In the rows, zero is written as 128.
A single turn carries every row of the set below to another of its rows. Some are shown first; where does it send the rows asked next?
rone: [120 152 105  90 107 162 108 120 135 151 137 112 101 128 112  91 125 131
 130 126 131 140 131 127 106]
ber: [147 111 100  96  96 149 110 108 151 142 121 123  96 125 120 117 137 132
 140 130 148 138 148 117 120]
lireb: [106 121 144 125 109 116  96 113 119 114 156 123 140 137  97 131 132 119
 139 156 150 150 119 121 129]
nis: [127  97 112  82 105 143 111 119 143 137 123 161  99 121 127 129 135 131
 138 127 129 131 142 110 130]
tep: [111 164 104  94 110 161 149 116 126 139 136  96  98 130 117 122 132 131
 106 123 119 112 117 115 114]
Fol: [142  92 112 112 126 145 110 118 149 138 113 143  99 137 126 130 144 137
 128 116 124 137 153 127 135]
gade: [122 126 134 120 113 126 130 112 107 119 147 129 133 131  95 147 170 117
  94 152 167 138 130 100 153]
vuk: [116 108 129 134 120 124 126 131 124 128 138 119 144 119  94 155 143 140
 110 147 177 151 124 124 143]
midun: [108 152 137 115 126 138 132 114  98 130 159 126 137 141  95 130 165 116
  85 143 153 139 117 106 145]
puzil: [127 114 143 113 108 131 101 116 109 128 155 133 132 128  90 126 164 107
 113 151 167 153 134 109 144]
Ral: [130 111 111 104 108 137 143 125 137 114 119 114  96 114 126 151 133 135
  89 125 130 100 142 124 139]
piziv: [124 107 117 109 124 143 149 125 132 120 120 115  94 130 122 158 142 136
 109 117 104 104 135 121 140]
Nutu: [121 139 114  94 124 160  95 126 135 149 135 135 108 131 124  90 123 130
 102 112 126 139 140 148 116]
ripi: [101 150 130 133 127 122 132  98 119 118 151 136 146 162 111 146 145 129
 107 146 149 142 112 112 136]
sov: [109 131 142 126 138 147 119 118 111 149 162 126 152 149  93 136 138 112
 104 122 147 148 107 133 118]
paf: [114 140 144 110 122 140 102 117 100 138 166 131 139 140  88 109 159 105
 103 142 154 152 123 116 137]
mefas: [101 141 145 124 123 128 109 101 112 124 167 129 146 158 101 129 134 113
 123 140 136 143 108 125 121]
zulid: [108 137 124 137 138 138 144 119 119 140 144 129 152 144 103 153 146 135
  90 132 166 145 113 121 135]
logat: [ 96 151 118 102 133 149 136 146 120 132 128 103  97 124 116 118 128 147
 104 120  98 122 124 132 132]
Feni: [145  90 117  98 107 145  99 117 148 132 124 137 101 123 124 122 131 122
 116 119 136 126 156 139 127]
vev: [ 90 155 111  77 119 151 144 133 121 136 134 135 102 122 126 123 126 140
 107 124 108 116 115 112 127]
gase: [105 137 113  74 117 155 105 130 132 152 135 154 104 125 123  96 124 135
 131 123 118 142 127 121 119]
Baz: [108 129 131 134 111 109 119 107 125 109 141 130 141 141 106 147 144 138
 123 159 164 146 123 111 144]
lod: [113 136 111 103 133 152  98 139 135 151 124 132 103 129 119  93 130 147
 125 120 117 153 142 139 127]
ton: [114 114 111  85 107 139 151 121 133 123 123 141  96 117 130 153 137 138
 115 128 118 105 128 101 139]
tav: [118 102 145 124 120 134 103 132 115 137 156 116 144 124  84 137 134 113
 126 137 159 151 119 134 124]
lapug: [139 123  98 103  99 149 152 104 142 128 121 111  94 129 123 149 143 132
 115 128 136 107 133 105 127]
nebuv: [102 161 109 100 125 150 140 134 125 131 129 114 105 122 125 117 124 143
  76 119 120 113 129 136 130]

zulid turns into vuk
piziv turns into Fol
Now these:
nebuv turns into Ral
tep turns into lapug
paf turns into midun
lireb turns into mefas
ton turns into nis

A single turn carries every row of the set below to another of its rows. Some are shown first; where does it send the rows asked next?
bage: [121 130 120 145 130 140 120 121 147 155 154 134 127 136 110 100 119 127
 148  99 137 152 116 117 109 116 136 137 172 124 112 125 125 127 149 118
 131 131 123 139 136 108 144 115 132 116 122 118 127 126 132 117 135 104
 103]
Vusu: [137 130 156 128 124 123 147 137 138 154 125 135 135 119 127 125 130 140
 137 136 132  91 129 130 111 125 135 116 108 124 108 126 129 113 103 124
 127 107 124 100 141 134 125  68 129 122 131 122 132 130 107 144 140 126
  89]
zisu: [131 134 114 129 121 134 125 127 146 156 146 145 133 122 109 109 123 129
 138  80 132 158 119 118 122  94 132 147 155 128 118 131 124 142 133 124
 135 156 126 141 113 134 137 120 132 120 114 132 140 105 130 116 123  93
 110]
vul: [140 131 151 123 122 119 154 136 141 158 124 140 146 110 124 132 134 145
 123 121 129  99 132 125 123 112 127 124  98 122 112 132 123 118  91 125
 129 117 129 102 127 153 120  79 135 131 127 134 141 119 106 143 136 117
  96]
Nafab: [137 119 153 140 124 114 143 133 146 157 120 123 125 114 135 117 127 143
 123 133 133  93 124 129 110 131 139 125 101 126 104 125 139 122 115 135
 143 100 124 111 138 133 133  78 146 130 141 116 143 145 104 127 143 121
  91]
kifa: [123 138 117 130 127 146 125 122 138 152 154 143 135 131 105 110 122 129
 149  95 135 153 122 123 122 103 135 137 170 123 117 128 120 131 130 109
 124 144 127 132 124 118 139 110 119 116 114 128 131 105 132 127 124 104
 110]
ruzu: [129 128 117 144 125 127 120 126 152 157 145 135 126 124 113 101 121 129
 134  86 134 156 115 112 110 107 135 150 159 127 110 125 127 142 150 131
 142 144 119 143 126 122 141 126 144 123 123 122 137 127 133 106 134  94
 103]
nenu: [132 132  97 117 123 129 144 139 125  97  93 135 130 110 135 182 127 115
 135 113 127 122 128  98 136 133 143 139 124 120 143 112 133 145 127 115
 125 111 126 113 112 142 127 151 140 125 131 119 112 121 117 117 135 158
 121]
lutu: [125 136 115 139 126 117 156 126 143 136 130 125 127 118 149 128 125 138
 111 140 115  94 122 179 132 144 127 125  97 115 129 116 139  95 123 127
 128 161 137 113 146 119 131 173 146 127 134 127 142 140 172 121 115 125
 136]
Tudar: [128 120 139 130 129 116  92 128 113 111 136 120 149 116 142  96 131 125
 110 164 105 173 123 124 132 135 130 145 147 126 155 139 112 128 124 136
 118 142 137 104 126 136 124 137 126 129 138 138 139 123 134 132 118 140
 163]
faf: [130 141 117 133 125 117 156 130 139 136 127 131 131 116 144 134 127 134
 118 135 111  92 123 173 132 140 127 127  92 116 134 114 133  95 120 129
 125 172 136 111 143 126 124 172 144 127 133 132 143 133 174 124 113 125
 136]
megu: [127 120 140 133 131 113  88 128 115 113 136 116 148 119 143  95 129 124
 113 168 107 173 124 121 127 140 131 145 150 129 153 137 110 127 128 135
 119 138 135 105 132 135 126 139 127 129 138 135 136 128 135 131 122 139
 160]
mus: [128 124  95 132 129 120 148 132 132 102  99 129 135 111 132 180 130 123
 123 113 133 124 125  93 133 133 131 142 129 111 139 114 131 138 135 116
 128  99 126 114 118 139 127 163 153 136 130 120 112 137 118 115 144 157
 121]
felam: [129 144 116 129 126 124 152 131 134 135 129 131 127 121 145 132 126 129
 126 139 112  91 125 180 133 143 132 122  96 119 133 114 135  95 117 125
 123 171 134 107 145 122 127 163 133 120 134 131 141 127 174 128 110 128
 136]
Mur: [127 137 118 134 126 123 153 127 138 135 131 125 123 122 147 128 124 134
 121 146 115  91 122 184 131 147 132 122  99 117 131 116 141  95 120 123
 127 161 136 110 146 114 132 163 136 123 136 124 141 134 172 122 112 129
 138]
lov: [128 117 138 130 127 112  89 131 116 112 131 120 144 113 146  94 132 124
 105 161 105 175 122 122 129 136 130 148 144 129 153 138 114 132 125 138
 122 143 134 106 124 140 126 141 130 130 140 138 141 126 134 127 119 137
 162]
bubig: [121 119  95 136 125 130 147 124 131 101 103 124 129 118 135 175 127 127
 122 125 136 124 123 109 137 135 135 133 137 108 139 115 137 138 131 106
 128  85 133 117 114 122 139 151 144 137 128 110 112 133 112 113 136 162
 129]
vuva: [125 128  96 119 121 140 144 130 123  97  97 131 120 118 136 180 125 121
 134 124 129 120 124 112 141 137 147 133 132 116 142 114 143 145 125 105
 127  98 129 115 109 124 137 141 133 127 130 112 115 117 111 117 127 165
 127]
Sela: [140 118 149 133 117 109 151 136 147 157 120 131 136 104 131 123 131 150
 106 119 132  99 126 126 120 114 129 133  90 123 105 132 135 127 104 138
 144 111 130 112 127 151 128  87 151 138 135 127 150 135 102 127 136 112
  96]
geb: [129 119 139 135 128 111  88 128 116 115 133 116 145 114 146  93 129 123
 110 165 106 173 121 120 124 141 131 148 147 130 151 134 112 130 131 141
 122 141 134 107 131 137 129 143 131 130 140 135 140 131 134 128 122 137
 159]

Vusu turns into vul
zisu turns into ruzu
Now these:
megu turns into Tudar
bubig turns into vuva
felam turns into faf

A single turn carries every row of the set below to another of its rows. Some are shown first; where does it send the rows asked next?
bilur: [127 116 134 126 145 108 107 133 117 120 130 121 126 132  77 143 110 147
 127 104 132 118  98 140]
tanaf: [108 135  92 106 115 114 105 119 109 110 114 112 130 113 142 117 101 128
 133 113 133 107 127 141]
vikol: [115  98 153 130 124 126 127 165 143 124 143 137 134 145 111 151 143 133
 116 131 119 148 143 142]
Luni: [ 89 130 108 115  95 128 113 116 109 114 120 112 125 114 148 115 106 138
 127 133 121 114 136 132]
bipa: [125 130 121 110 148 126 128 145 135 112 148 127 121 135 102 102 160 119
 137 120 159 134 139 137]
zez: [150 116 125 128 172 137 117 154 124 127 108 127 161 118 123 129 123 144
 127 122 122 126 119 132]
deg: [146 119 124 150 132  97  96 102 131 119 124 127 137 125 129 124 134 117
 116 111 108 122 143  90]
lim: [125 125 140 166 116  84 101 116 135 123 127 124 129 136 127 141 129 128
 115 151 118 126 134  99]
nop: [106 103 158 130 117 133 123 137 104 101 120 125 131  96 100 118 115 131
 108 115 109 135 112 120]
puf: [118 124 129 164 153 102 113  93 126 115 111 116 124 132 133 128 128 125
 122 139 126 122 145  95]
lizar: [118 111 148 133 140 120 118 137 102 108 104 118 127 117  98 127  94 134
 111 106 125 122  97 140]
rufor: [124 115 132 155 133  76 107 114 137 106 120 126 115 140 124 141 131  98
 111 119 132 131 147 112]
dipod: [136 108 128 117 164 129 123 164 137 120 126 138 143 143 108 145 141 119
 123  98 131 135 138 137]
sifi: [154 123 133 123 119 112 109 138 125 121 137 116 127 127 123  85 125 136
 122 119 136 127 117 169]
rili: [150 129  85 124 146 109 124 128 134 132 131 122 121 134 144 164 145 124
 128 127 141 130 117 122]
peke: [124 126 131 147 124 118 134 108 107 127 116 113 120 127 180 121 127 124
 113 126 117 138 117 137]
basi: [ 75 133 114 109  88 119 113 123 119 115 143 122 121 129 134 125 128 127
 131 125 128 120 143 125]
rok: [150 128 108 122 142 138 120 154 134 124 124 117 125 130 108 117 123 146
 127 158 158 119 116 142]
Zalip: [110 109 129 122 142 126 120 133 127 118 144 124 123 121  67 153 131 153
 131 127 130 126 116 117]
noke: [114 141  84  99 109 111  99 140 122 118 124 122 133 125 126 142 112 125
 133 119 142 104 123 128]
rilu: [131 116 152 140 153 115 118 132 118 121 126 120 158 107 134 104 129 153
 134 125 108 138 123 155]
Geper: [127 121 143 121  98 149 124 160 132 125 147 132 128 130 116 101 149 133
 114 144 133 135 133 123]
tudat: [ 93 101 145 122 132 132 130 128 118 102 142 126 124 101  82 130 139 136
 124 117 119 138 130 111]
Gemar: [142 109 116 153 131 109 109 122 136 113 103 127 122 132 127 151 118 110
 101 136 125 122 144  89]
kag: [105 125 136 141 106 121 140 126 121 125 137 125 117 127 168 137 155 115
 112 138 120 149 131 114]
tete: [ 83 138  94 103 109 118 114 138 125 114 132 125 120 137 122 147 126 121
 134 127 148 113 139 121]
tulo: [116 113 140 131 131 151 140 136 118 108 115 113 109 133 131  89 121 126
 111 137 146 133 139 152]
pufos: [118 127 109 124 127 110 136 132 137 124 148 131 115 133 145 159 169 109
 124 128 137 146 134 111]
Vud: [158 130 102 136 137 106 117 112 117 136 119 113 128 130 164 136 124 131
 122 116 124 126 105 141]
Sede: [ 98  99 161 147 144 124 139 138 126 115 128 120 132 127 129 126 131 146
 125 146 118 150 142 157]

pufos turns into peke
nop turns into bilur
noke turns into basi
Now these:
rok turns into Geper
deg turns into rufor
dipod turns into Sede

